In the rows, zero is written as 128.
Named moves come first, each a turn or a mirror and shown by rows before and after it. Which of them, in which order, take the first row of each pair that follows to the second? Write the first one first, as in the answered first pair.
move Z_252:
[165 149 160 143 125 124 118  97 128 133  96  68 106 148 139  61 124  68
 109 142 125 122 160 119 122 149 117 160 154 115 119 106 100 169 132] => [177 159 148 132 132 141 129  98 136 147  83  73 105 140 149  80 118  85
 113 150 119 119 162 132 127 147 123 158 150 104 125 102  97 184 135]
[147 144 111 126 123 124 128 134 123 101 144 130 127 134 173 172 118 152
 125 122 156 146 114 143 115 118 121 122 114 120 123 112 115  91 142] => [141 135 117 129 120 110 114 133 120  96 157 126 125 134 166 155 121 138
 125 122 164 148 110 136 104 124 116 124 118 130 115 113 116  84 137]
[109 145 130 115 134 164 136 145 128 129 127 114 139 156 176 158 102 145
 127 138 157 134 109 160 118 144 137 103  90  81 160 108 146 116 152] => [ 90 128 153 129 122 132 107 139 112 101 166 113 139 153 167 112 109 109
 127 126 174 135 103 124 114 156 120 113 102  98 147 111 153  95 143]
move Z_826:
[134 145 119 134 122 103 137 148 165 144 106 142 135 128 100 137 152 133
 103 137  93 137 162 129 146 110 160 136 147 175 113 144 109 125 116] => [144 140 125 124 128 128 134 113 123 135 121 141 127 128 105 115 148 138
 116 141  86 112 169 145 151 107 177 148 147 165 109 136 108 128 107]
[ 95 168 139 135 138  80 167 135 147 164  91 137  96  88 108 136 108 125
 124 154 119  98 125 127 113 131  92 107 126 116 180 157 100 211  98] => [106 162 141 125 144  99 163 102 111 154 106 133  90  85 111 112 108 131
 136 156 111  75 129 141 117 127 111 116 128 106 182 147  90 208  84]
[138 142 157 123 130 142  92 159 161 109 111 129 112 105 121 121 122 122
 122 144 145 128 167 147 119 115 101 144 139 141 115 121 136 102 138] => [139 137 159 115 135 154  90 135 137 107 116 130 106 105 121 103 113 125
 123 150 138 115 173 158 121 113 111 147 138 137 113 120 137 103 129]
move Z_932:
[120 124 112 131 129 128  85 126 122 133 141 146 121 148  93 129 160 155
 138 137 174 124 127 129 141 149 126 118 112 111 117 122 114  54 130] => [127 101 113 128 142  89 111 121 109 160 134 140 122 118  72 112 159 138
 159 133 123 124 123  85 151 151 114 136 146 126 122 148 110 109 100]
[149 123 131 114 143 140 154  89 146  99 127  94 141 127 127 117 122  94
 134 105 113 115 111 131 128 141 123 126 137 111 116 165  86 128 117] => [152 134 135 116 134 155 144  97 153  86 133  98 145 141 142 130 121 100
 129 107 135 116 117 148 128 145 127 119 123 102 117 156  89 105 121]
[163 130 142  88 127 134 113  95  95  99 119 139 134  84 110 136 140 116
 143 119 115 108 160 144 123 105 111 179 136 140 107 138 110 124 110] => [159 136 136  86 120 144 105 100  96  91 127 150 136  94 119 145 138 123
 140 127 132 105 165 160 120 108 113 171 118 135 105 125 114 107 121]
[120 131 147 117 140 157 148 124  95 145 132 104 136 133 169 113  90 115
 118 121 154 112  85 134 132 121 110 113 110 108 152 115 123 136 130] => [110 134 155 136 130 128 122 145 117 129 145 108 143 142 156 112 107 102
 104 116 174 127  84 118 122 122  93 112 113 138 137 115 119 101 148]
move Z_637:
[141 130 128 140 125  91 173 169 174 138 107 139 102 148 134 171 120 177
  97 108 138 170 121 150 133  79 111 109 136 109 133 118  98 146 127] => [140 134 124 137 126  99 175 154 165 139 107 134  99 148 136 172 123 186
  98 114 135 164 126 159 131  82 120 107 130 109 133 113  90 145 128]
[ 87 157 152 122 134 139 128 136 132 120 126 111 147 130 137 135  92 108
 109 134 116 115 125 106 116 127 112 114 132 104 138 113 154 128 131] => [ 84 160 151 124 132 136 126 143 142 115 128 112 149 132 134 133 100 109
 102 128 122 125 126 105 118 125 106 109 128 110 135 114 157 120 138]
[124  69 134 171 143 131 143 122  93 139 133 121  67 127 164 140  88 120
 125 106 148 111 134 159 139 151 166 147 124  89 134 170 150 148 102] => [114  62 138 181 136 112 142 141 105 144 139 117  74 124 165 128  94 102
 123  99 156 124 126 137 132 160 152 150 129 101 133 180 158 147 104]
Then:
(2 to 3 moves a pair)
[132 118 125 105 156 166 174  77  32 142  96 134 114 110 108  92 112 149
 187 149  67  78 117 144 145 145 137 142 143 107 146 126 131 189  84] => [ 96  94 153 137 142  94 147  98  46 122 133 128 131 100  94  50 122 102
 181 125  92 100  93  73 136 165  97 143 167 138 139 140 147 167  86]
Z_252 Z_637
[132 139 114 178 104 152 138 183 200 161 130 102 139 133 139 179 117 129
 122 130 113 188  98  97  98 143  73  98 134 153 152 139 177 160 170] => [140 101 147 165 106 123 115  95 105 110 193 108 116 128  87  59 143  96
 155 114  86 149 120  75 113 141  95 148 178 189 113 136 158 157 115]
Z_826 Z_932 Z_932
[123 159 113 113 146 133 149 160 133 158 106 141 112 107 133 155 123 158
 129 152 103 110 118 171 129 133 142 132 117 101 147 126 101 176 109] => [ 92 157 142 142 117 102  91 160 130  93 172 147 126 129 117 112 150 127
 115 132 163 121 119 143 112 144 124 133 113 135 120 107 106  96 123]
Z_932 Z_637 Z_252
[123 146 117 111 131 161 101 127 147 105 123 141 137 145 153 149 131 145
 104 133 158 129 150 154 124 132 148 110 112 133 135 112 122  67 160] => [146 129  98 100 156 131 153 130 150 165  84 134 132 106 130 151 124 135
 130 133  84 132 153 121 148 119 140 125 150 144 145 154 112 153 123]
Z_252 Z_932 Z_252
[112  96 184 140  84  98 116  99  94  74 214  88 124 125 144  65 157  77
 166  90 163  95 116  94 113 183 110 166  93 156  97  90 127 118 117] => [104  85 171 155  92  61 145 150 141 119 179  76 135 102 144  95 146  68
 167  79 146 124  95  49 116 183  71 157 109 158 116 116 136 163 123]
Z_932 Z_637 Z_826
[120 135 110 109 135 166 145 119  97 135 119 119 117 160 179 170  78 132
 120 160 148 123  95 155 122 145 145 103  86  65 128 112 146 142 104] => [117 146 106 112 135 161 147 137 120 144 108 122 118 160 180 190  84 140
 104 157 146 130 100 155 125 144 140 101  80  65 131 112 145 138 113]
Z_252 Z_637 Z_252
[141 137 113 114 124 175 113  82  55  69 165 134 120 136 118  52 144 139
 138 145 129 108 160 167 134 140 172 122 113 126  82 115 132 104 108] => [146 165  75 117 131 199 158 152 139 143  90 116 136 127 166 156 105 171
 126 158 133 138 134 180 124 142 152  83  87  82 126 126 152 152 150]
Z_826 Z_932 Z_932
[148 115 159 159 117 129  93 108 129  91 145 114 119 119 140  81 125  99
 124 110 134  97 109  79 126 125 123 117 138 141 102 126 134 102 128] => [154 106 153 151 129 126 116 105 121 106 135 109 118 101 146  80 107  91
 135 108 113  96  95  70 130 130 117 122 144 128 116 141 142 136 116]
Z_932 Z_637
[ 94 155 119 145 122 119 112 154 157 129 124 125 127 132 139 139 148  99
 101 130 152 134  94  95 125 153 119 105 127 120 119 112 103 125 158] => [126 158 102 111 141 167 132 115 126 140 100 127 110 132 139 147 141 133
 116 147 120 103 124 150 136 137 161 111 115  97 122 104  84 151 142]
Z_826 Z_932 Z_252
[159 143 134 120 133 140 134  83  91 136 133 154 139 125 124 122 143 146
 153 133 128 118 141 149 129 117 155 157 126 142 113 116 112 123 117] => [151 158 117 130 133 140 138 129 149 161  97 156 149 130 139 175 133 150
 140 132 137 142 133 150 122 116 140 129 107 131 131 118 120 129 144]
Z_826 Z_932 Z_932
[137 164 122 104 133 175 145  73  64 122 142 126 121 135 164 130  90 151
 160 147 146  95 101 181 136 166 126 152  93 111 117  69 107 136 102] => [ 89 155 139 156 107  79 101 146 130 101 160 127 140 144 133 117 127 104
 133 115 185 145  90 106 121 174  78 155 116 176  99  81 115  86 127]
Z_252 Z_932 Z_826
[148 176 112 119 126 147 128 136 166 142 110 149 114 149 103 159 161 158
 102 133 122 133 168 159 135 111 156 121 111 164 109 119 104  97 156] => [163 160 107 109 149 144 162 119 141 170  95 140 112 128 101 151 143 153
 126 136  81 121 164 151 148 107 162 137 128 145 117 135 102 151 124]
Z_932 Z_932
[110  99 132 124 132 118 147 114 131 145 131 125 117 104 135 125 124 115
 144 125 104 115  99  95 120 130 101 115 131 105 150 135 142 177 125] => [113 126 115 124 120 141 132 146 174 140 110 138 124 123 144 176 132 140
 112 128 128 130 114 126 113 122 107  97 107 110 148 119 128 141 157]
Z_932 Z_932 Z_252
[103 118 121 137 112  86 148 172 147 161 109 149 143 111  75 116 105 114
 145 135 103 165 120  59 153 152 113 154 157 177 125 169 153 201 110] => [113 169 119 130  86 188  96 163 150 109 127 167 137 169 122 165 111 168
 102 155 189 152 143 164 128 151 156 123  85 152 108 107 150  93 164]
Z_932 Z_932 Z_637
[142 147 101 126 124 115 135 158 155 147 112 124 138 140 122 161 133 138
 128 124 123 155 148 122 154 112 130 122 134 138 124 132 116 121 150] => [146 151 117 119 123 151 131 136 123 128 127 117 129 155 149 153 116 147
 133 133 142 135 141 156 147 119 144 118 116 110 132 113 122 109 153]
Z_252 Z_932 Z_932
[152 124 144 126 139 118 101 117 103 100 179 105 130 135  88  59 139 108
 132  99 138 104 176 123 141 114 129 145 165 121 145 110 107  96 116] => [159 145 130 127 126 151  89 135 120  99 163 111 136 148 110 103 143 129
 108 107 161 110 183 164 131 103 145 133 138 116 147  95 111  71 143]
Z_932 Z_252 Z_932
[ 70 130 132 121 110  98 108 181 122 140 138 132 134 120  95 144 175 116
 103 126 163 143 133 129 114 126 111 122 133 199 123 132 106  87 159] => [115 123 123  81 138 143 149 115  60 164 122 132 115 102  98 131 152 146
 142 146 100 106 150 167 135 112 154 144 143 167 138 139  89 151 114]
Z_252 Z_932 Z_826
